Some points, one per row:
[33 4 -55 -44 28 29 -85 -8]
[7 22 -14 -20 -11 36 -110 41]
[7 33 -36 -26 24 26 -127 61]
[0 52 -21 -4 26 34 -89 39]
[-11 -31 -3 -12 9 7 9 5]
[2 -83 -2 67 31 93 -18 11]
[3 33 -3 -6 21 1 -29 37]
[17 -15 -16 1 6 38 -64 32]
[37 12 -15 1 22 26 -38 45]
[-1 38 7 -37 -21 -19 35 4]
[-25 20 17 22 1 -40 0 -7]
[-7 -75 21 13 11 16 31 14]
[-18 11 8 13 10 -13 37 -40]
[-16 -24 10 18 -5 5 33 -43]
[-19 -14 15 -3 -14 -51 95 -65]
12 more points follow, each with its number after it:
[0 -69 14 50 38 58 -52 45] 0
[25 14 -13 -25 6 29 -82 20] 1
[5 -41 -30 3 11 44 -34 -13] 2
[2 -8 2 14 17 1 17 29] 3
[4 -56 -6 29 16 19 -17 13] 4
[10 56 -23 -49 14 -8 1 -13] 5
[12 113 -31 -66 -7 -22 -67 -4] 6
[-15 53 -30 -47 -20 2 -4 -48] 7
[-11 103 2 -33 -19 -37 -15 1] 8
[-30 83 24 -34 -8 -72 45 -26] 9
[-13 37 -23 -31 2 -24 23 -28] 10
[-6 50 -58 -39 9 -30 31 -29] 11
Which three of these numbered points are nearest to each point below, ignoring the 2 directions in which the first points spread most? Their numbers follow each, nearest first.
[10 85 -21 -42 -20 -41 -5 -11] > 6 10 1
[19 45 -23 16 8 64 -123 72] > 8 9 3
[-13 11 26 -19 -14 -35 96 -67] > 6 1 5
[-13 -94 10 44 12 -6 78 -41] > 4 2 1
[0 -60 -26 28 6 61 -38 -2] > 2 10 6
[16 -5 -22 -52 -36 48 -55 1] > 7 1 2
[19 -46 -6 17 13 28 -61 28] > 4 1 0
[9 92 -25 -64 -6 -47 17 -11] > 5 10 6
[7 19 16 18 22 -31 22 34] > 3 0 9
[2 47 -5 -59 -37 56 -45 1] > 7 6 1
[4 103 -29 -61 -1 -47 11 -2] > 5 10 6
[-4 35 4 6 -8 -14 42 -22] > 8 9 6
[3 37 26 14 11 -33 33 -20] > 9 8 0
[1 17 12 19 -21 -15 55 -35] > 8 6 1
[32 10 -30 14 15 47 -83 22] > 6 1 8
[35 74 -45 -54 -16 46 -100 -2] > 7 6 2
[-5 49 20 -7 17 -63 65 -8] > 3 9 0
